In the data rows, 128 means zero.
Here are some points, each followed by its number:
[ 75 110 140 165  33 118 184 133 110 129 218  94 135  82 119  70] 0
[128 131 170 150  76  80 166  89 149 123 218 106 100  84 127 113] 1
[173 145 110  85 253 157  54 133 141 148  29 180 123 203 142 184] 2
[120 132 102 130 129 156 128 155 104 130  92 153 144 138 122 121] 3
[110 121  51  96 190 221  83 195  84 132   0 181 167 196 121 142] 4
[156 137 120 109 192 143  86 152 123 133  75 144 131 158 134 159] 5
[133 126  47  89 234 219  52 186  83 137   0 188 169 219 131 160] 6
[ 89 121 134 147  60 115 173 128 120 119 183 115 136  97 100  94] 7
[170 140 137  98 211 134  68 122 153 140  67 149 122 174 148 171] 8
[ 74  99  38 114 110 231 122 208  57 131  26 166 190 164 108 101] 9
[ 52  96  93 157  11 141 188 159  80 112 176 107 158 101 112  60] 10
[190 143 178 118 187  79 101  95 173 130 156 111  92 125 151 137] 11
[187 153 151 100 213 105  69 102 163 137  96 150 109 159 142 194] 12
[179 136 141 104 201 113  83 107 155 133  98 147 112 153 141 172] 13
[141 136 175 140 122  86 139 100 159 125 168 111 104 103 134 138] 14
[114 126 115 130 124 122 131 148 118 119 127 138 129 120 132 125] 15
[102 112 157 155  43  90 193  73 140 122 222  91 124  75 120  90] 16
[194 141  90  67 255 175  22 150 136 150   0 197 127 227 152 213] 17
[110 131 135 141  86 108 151 112 135 123 177 115 127 102 121 109] 18
[181 139 111  85 255 157  39 134 139 142  15 179 124 196 145 198] 19
[121 132  94 110 190 172  85 155 111 139  45 164 153 168 140 152] 20
[157 138 177 124 141  84 129  84 183 126 179 110  93 105 136 136] 21
[116 122 170 161  58  78 180  97 148 124 225  82 116  86 144 105] 22
[110 119 153 163  50  91 184 105 131 130 218  88 125  75 127  99] 23
[ 77 114 109 147  63 151 172 152  89 124 146 119 144 108 116  83] 24
[ 93 119  29  93 185 250  73 211  59 129   0 184 182 214 104 131] 25
[128 126 118 125 146 147 106 141 121 132 106 147 135 140 127 130] 26
[167 133  54  67 255 221   0 188 101 148   0 216 149 244 139 192] 27
[ 82 113 118 158  20 100 190 140 111 116 201  87 144  84 109  75] 28
[122 122 101 114 157 158 102 164 100 128  66 148 146 164 131 142] 29
[176 144  62  61 255 219   7 192 105 150   0 210 156 253 141 215] 30
[ 44 104 117 170   0 135 222 146  88 116 204  92 152  71 100  39] 31
[122 128 171 150  72  87 174 102 146 122 216  95 114  78 129 104] 32
[ 55 107  70 148  34 172 170 180  75 114 122 108 165 124 104  63] 33
[ 96 126 145 155  53 103 182 116 143 124 195  93 128  82 119  97] 34
[ 86 117  60 120 138 201 114 194  87 126  45 153 165 162 114 107] 35
[119 128 181 162  49  53 185  80 158 120 255  66 115  61 132  94] 36
[138 127 104 109 154 157  91 165 113 131  82 145 132 136 129 142] 37
[ 42 102  45 130  85 222 143 222  50 124  37 154 187 156 100  74] 38
[ 74 117 124 165  26 116 192 135 124 120 184  94 135  85 114  68] 39
[ 79 115 130 157  21 120 195 135 115 114 206  98 142  69 105  73] 40
[104 118 100 137  87 156 143 148 114 129 121 126 145 126 118 103] 41
[164 146 184 144 125  65 145  69 170 131 200 100  95  90 141 138] 42
[109 131 123 137 102 135 143 119 118 129 136 128 130 127 122 111] 43
[178 144  97  82 255 169  46 149 120 146   0 183 127 209 154 192] 44
[109 123 108 126 121 139 129 143 109 131 113 125 136 131 130 118] 45
[131 131 183 152  79  67 164  85 167 122 227 101 109  83 127 112] 46
[101 122 129 135  74 121 160 131 117 127 159 114 135 101 118 104] 47
[151 145 140 122 154 114 117 114 149 127 129 129 118 129 137 128] 48
[148 139 120 101 177 136  90 129 134 127  87 144 118 135 135 152] 49
[136 123 129 137 127 120 136 123 129 127 135 125 126 123 124 133] 50
[157 137 158 128 160 102 110  95 163 132 138 123 111 127 140 152] 51
[ 39 102 116 189   0 122 235 136  93 103 239  82 151  45 100  30] 52
[255 182 190  54 255  84   0  59 228 159  27 179  55 211 176 255] 53
[150 140 102  95 223 167  60 151 125 136  29 173 143 190 138 167] 54
[223 156 123  49 255 147   0 122 152 144   0 187 109 218 157 233] 55
[118 137 167 158  64  85 172  96 147 114 215  90 107  84 112 104] 56
[ 94 116 170 180   0  74 225  85 137 117 255  67 118  34 114  65] 57
[123 124 100 121 127 153 118 147 116 134  83 132 147 140 127 112] 58
[204 159 132  59 255 145  28 122 169 139  14 176 109 214 156 244] 59
[145 132 130 113 151 132 114 127 141 137 110 138 126 135 137 144] 60
[128 129 126 128 126 129 120 144 116 122 120 137 142 134 131 127] 61
[109 115 137 145  74 106 162 118 124 117 186 102 119  95 122 101] 62
[ 73 110 132 168  10 121 205 138 106 119 205  92 141  71 116  62] 63
[135 113 118 119 147 142  99 129 140 131 105 128 138 144 131 136] 64
[100 124 168 168  41  82 192  99 137 119 234  83  99  69 118  90] 65
[144 132  52  72 246 202  47 192  89 137   0 197 153 218 135 169] 66
[ 59 112 108 172   0 148 214 162  87 113 196  93 154  75 107  48] 67
[  3  94 107 193   0 129 255 151  73 110 255  70 162  34  96   0] 68
[ 65 108  98 156  24 155 182 163  89 120 152 111 154  97  95  69] 69
[138 128 115 102 201 170  77 154 112 137  38 160 138 179 127 168] 70
[105 121 166 175  10  51 208 109 149 126 255  59 105  35 143  81] 71
[130 129  63  84 223 209  53 187  93 136   0 175 161 209 125 156] 72
[ 98 123 140 158  37 101 177 121 129 122 217  94 128  80 119  85] 73
[174 139 175 139 129  70 130  80 169 136 186 111  95 111 135 160] 74
[215 148 181 106 228  79  91  73 188 133 135 147  80 148 158 200] 75
New points follow, each followed by the number of its nearest point above, looking only along the 2 directions in which the numbered points spread most.
[ 97 114 141 149  63 104 183 122 131 107 200 111 130  90 119  91] -> 34
[ 68 104  39 132 119 228 114 216  54 119  18 168 181 180 111 101] -> 9
[157 132 143 110 157 121 114 114 143 137 127 124 111 137 134 153] -> 48
[ 65 103  35 114 147 224 106 215  52 132   5 162 197 185 112 107] -> 9
[ 60 117  95 157  27 150 192 164  95 115 156 106 155 106 117  76] -> 69
[162 140 155 118 163 110 101  70 157 128 132 133 111 145 155 151] -> 51
[104 116  53 101 184 218  79 200  81 131   4 167 168 195 118 132] -> 4
[135 135  76 106 184 172  87 163  99 132  44 146 150 178 125 143] -> 20
[123 134 190 162  54  53 188  75 161 121 255  80  98  62 123 113] -> 36
[136 128  91 107 182 171  92 168 109 135  36 168 138 179 122 153] -> 20
[216 168 212 103 209  38  93  49 196 131 170 117 114 124 153 198] -> 75
[129 129 187 163  56  60 186  65 156 116 255  85 100  63 129  94] -> 36
[179 136 125 103 224 127  70 120 138 141  65 162 122 180 136 184] -> 8
[ 74 119 122 179  48 136 170 137 111 121 173 108 132 100 112  98] -> 7
[140 138 108 105 180 145  89 145 118 132  58 151 133 158 117 152] -> 5
[100 110 187 178   8  44 203  87 151 121 255  73 108  40 141  76] -> 71
[107 123 115 131 101 136 140 130 106 121 159 124 138 116 118 106] -> 43
[109 125 110 133  97 147 146 141 100 142 124 121 141 138 118  98] -> 41
[ 88 112 150 158  36 104 185 111 130 120 206  96 128  88 112  87] -> 73
[166 133 144 107 176 117  93 108 159 134 109 137 108 143 138 158] -> 13
[ 97 119  81 126 119 186 113 181  84 128  67 135 150 157 118 108] -> 35
[219 153  86  52 255 189   0 159 134 150   0 212 132 245 148 228] -> 17
[123 127 155 128  90 107 157 113 130 114 177 109 125 100 135 115] -> 18
[ 86  92  97 119  77 157 144 164  88 123 116 130 149 119 106  95] -> 41
[224 161 182 103 246  83  64  72 186 140 108 143  83 148 156 204] -> 75
[140 136 185 147  90  57 158  76 167 128 236  90  95  78 129 140] -> 46
[105 120 152 145  60  90 178 107 123 118 199 104 136  96 120 101] -> 34
[109 121 106 126 114 149 132 147 111 133 114 134 133 130 114 117] -> 45
[116 114  58 100 175 203  82 196  82 130   7 172 167 196 118 139] -> 4
[ 97 103 181 181  17  67 213  80 157 117 255  72 107  50 117  78] -> 71
[123 143 182 151  63  50 164  66 171 121 223  86 104  72 134 118] -> 46
[142 140 163 133 126  87 137 100 149 129 176 111  96 104 142 131] -> 14
[108 107 124 145  71 126 153 134 121 115 162 123 132 108 117 104] -> 47
[177 149 125  97 218 138  72 146 137 135  67 159 113 168 138 173] -> 8
[255 171 182  60 255 100   0  76 202 149  24 179  75 213 173 255] -> 53
[124 124  60 102 181 211  77 187  82 133  14 168 159 190 120 158] -> 4
[151 136 178 136 111  66 154  75 168 122 213 106  97  95 142 132] -> 42
[ 94 101 151 164  27 105 186 112 131 126 225  91 133  76 115  89] -> 73
[165 147  89  82 255 180  48 157 127 140   0 178 140 204 144 180] -> 44
[209 161  85  64 255 187   4 164 132 139   0 211 128 240 152 224] -> 17
[120 119 130 133 101 130 138 118 127 121 146 119 137 115 123 114] -> 43
[218 149 189 105 232  65  81  72 192 139 137 131  77 125 162 188] -> 75
[ 93 121 119 143  83 139 154 143 106 120 124 127 146 113 100  99] -> 41
[ 58 106 169 191   0  75 245  93 129 109 255  51 122  24 112  43] -> 57
